0: array([ 2,  8,  6,  9,  8,  6,  8,  9,  7,  8, 10,  6, 15,  8,  4, 10,  7,  9,
        7,  6,  5,  6,  9,  5,  6,  8,  6,  5, 10,  9,  8,  7])
1: array([ 5,  8,  6,  4,  7,  7, 10,  9,  9,  7,  9,  8,  9, 13,  9,  7,  7,  9,
        8,  9,  9,  8,  8,  8,  4,  4,  8,  5,  7,  9,  5,  6])
2: array([ 4,  6,  7, 10,  8,  5, 12,  9,  8,  8,  8, 10, 10,  9,  3, 11,  6,  8,
        6, 11,  7,  8,  8,  6,  6,  3,  8,  6,  9, 11,  5,  7])
3: array([11,  8,  8,  8,  6,  8,  4,  8,  8,  7,  6,  7,  4,  4,  9, 11,  9, 10,
        8,  4,  6,  8,  5,  6,  7,  8,  6,  6,  9,  5, 10,  9])
4: array([ 3,  6,  7,  8,  6,  5,  8,  9,  7,  2,  8, 12, 11,  9,  8,  7,  6,  9,
        8, 15,  9,  7,  8,  6,  8,  5,  7,  7,  7,  9,  6,  6])
5: array([ 9,  8,  8,  8,  8,  7, 12,  9,  7,  3,  7,  8,  6, 10,  4,  6,  7,  6,
        5,  8, 10,  8, 10, 10,  8,  7,  8,  7,  7,  5,  7,  8])
6: array([ 9,  8,  9,  7,  5,  8,  9,  8,  6, 10,  7,  5,  5,  4,  9,  9,  9, 10,
        9,  7,  7,  4,  6,  9,  8,  5,  6,  2,  8,  5, 10,  9])
7: array([ 4,  7,  8,  7, 11,  4, 10,  6,  8,  5,  9, 10, 11,  8,  4,  9,  6,  8,
        8,  9,  9,  7,  8,  7,  6,  7,  5,  8, 10, 10,  7,  6])
8: array([10,  8,  8,  7,  6,  8,  3,  9,  8, 10,  9,  6,  5,  6,  6,  6,  8,  5,
        8,  5,  7, 12,  7,  6,  7, 11,  8, 13,  5,  6,  9,  9])
9: array([11,  8,  5,  8, 11,  4, 10,  8, 10,  7,  7,  7,  2,  7,  4,  7,  7,  6,
        7,  6,  5, 10,  8,  9, 11,  9,  5,  5,  8,  8,  7,  9])
10: array([ 8, 10,  8,  7,  6,  7,  3,  5,  7, 10,  7,  9,  4,  8, 11,  8, 10,  9,
        8,  6,  3,  6,  7,  6,  7, 12,  7,  8,  8,  6,  8,  7])
11: array([ 7, 10,  7,  5,  8,  8,  6,  8,  7,  9,  6, 11,  6,  5,  8,  8,  8,  6,
        8,  7,  9,  9,  5,  7,  6, 13,  6,  6,  8,  6, 11,  8])
12: array([ 5,  6,  7,  9,  8,  5,  9,  9,  7,  8,  7,  9, 11, 10,  3,  6,  6,  8,
        6, 10,  5,  8, 10,  8,  6,  7,  8,  9, 10, 11,  6,  5])
13: array([ 6,  4,  9,  6,  8,  5,  8,  7,  8,  5,  6,  8, 15,  9,  6,  5,  7,  8,
        6, 11, 10,  7,  9,  8,  9,  8, 12,  7,  5, 10,  8,  8])
14: array([ 9,  7,  9,  6,  6,  5, 13,  8,  6,  5,  6,  8,  6,  6, 11,  5,  6, 10,
        7,  8, 11,  6,  8, 12,  7,  6,  9,  9,  5,  8,  8,  7])
15: array([ 3,  7,  7,  7,  8,  7, 10,  8,  8,  4, 11, 11, 13,  7, 10,  7,  4,  8,
        7,  8,  6,  9,  7,  9,  9,  4,  7,  9,  6, 13,  4,  7])
16: array([ 9, 10,  6,  9,  4, 10,  6,  8,  8,  7,  5,  8,  1,  2,  7,  8,  9,  8,
        9,  5,  8,  9,  6,  9,  8, 10,  6, 10,  9,  5,  8,  9])
17: array([ 4,  9,  9,  7, 10,  5,  9,  8,  9,  6,  8,  6, 12, 10,  6,  8,  6,  9,
        8,  6, 10,  8,  9,  4,  6,  6,  8,  9,  9,  5,  6,  7])
18: array([ 6,  7,  6,  8,  7,  5,  7,  5,  8,  6,  9,  8, 11, 10,  6,  8,  4, 10,
        7, 11, 12, 10,  8,  8,  8,  5,  7,  7, 10,  8,  8,  4])
19: array([ 4,  7,  8,  9,  9,  6,  9,  7,  7,  8,  8, 12, 15,  8,  7,  5,  6, 10,
        7, 10,  9,  7,  6,  4,  8,  6, 10,  5,  6,  9,  7,  6])
20: array([ 8,  9,  5,  7,  7,  8,  6,  7,  7,  5,  8,  8, 11,  8, 11, 10,  7,  7,
        9,  7,  5,  8,  4,  5,  7,  9,  5,  7,  7,  9, 10,  9])
21: array([11,  6,  9,  6, 10,  8,  5,  8,  8,  7,  8,  4, 10, 11,  5,  8,  7,  7,
        8,  5,  7,  6, 10,  9,  7,  4,  7,  7,  6,  9,  7,  8])

array([ 7,  8,  7,  7,  5,  8, 10,  7,  7,  8,  8,  9,  7,  3, 12, 14,  7,  8,
        9,  4,  7,  9,  5,  7,  7,  9,  6,  7,  9,  4,  7,  8]) 3 20 11
array([ 5,  7,  9,  6, 10, 11,  7,  7,  9,  9,  9,  9,  9,  7,  6,  6,  7,  8,
        7, 12,  9,  8,  8, 10,  8,  3,  8,  3,  5,  5,  7,  7]) 1 19 18
array([ 9,  9,  6,  7,  7,  8, 10,  7,  7, 10,  6,  9,  2,  3,  8,  6,  8,  5,
        9,  5,  9,  7,  7,  9,  8, 10,  8, 10,  8,  3,  9,  9]) 16 11 8
array([ 6,  6,  7,  7,  7, 11, 10,  8,  8,  9,  9,  8, 11,  9,  5,  7,  7,  7,
        7,  8, 12,  4,  9,  9,  9,  1,  8,  4,  5,  8,  9,  6]) 1 21 19
array([ 7,  7, 11,  9,  7,  7,  8,  8,  8,  5,  8,  5, 14, 10, 10,  7,  6,  8,
        7,  9,  9,  7,  7,  7,  8,  8,  9,  8,  3,  7,  9,  4]) 13 19 17
array([ 5,  8, 10,  8,  9,  6,  3,  7,  7,  5,  9,  8, 11, 11,  7,  6,  6,  8,
        7,  9,  8,  4,  9,  4,  6,  6, 10, 11,  9,  9,  8,  6]) 17 12 7
array([ 3,  8,  8,  9,  9,  6, 10,  6,  7,  5,  9,  9, 12,  7,  4,  7,  7,  8,
        7, 10, 10, 10, 10,  6,  5,  6,  9,  8, 10,  9,  5,  6]) 7 12 17
array([ 8,  7,  8,  6,  9,  9,  8,  8,  8,  8,  8, 12,  9,  6,  9, 11,  8,  6,
        8,  9,  9,  7,  7,  5,  6,  6,  6,  4, 10,  7,  6,  4]) 7 11 1
array([ 7,  6,  6,  8,  7,  8, 10,  7,  6,  8,  8,  7, 14,  9,  9,  7,  9,  8,
        8, 11,  7,  6,  7,  7,  8,  3, 11,  5,  5,  7,  9,  6]) 19 13 1
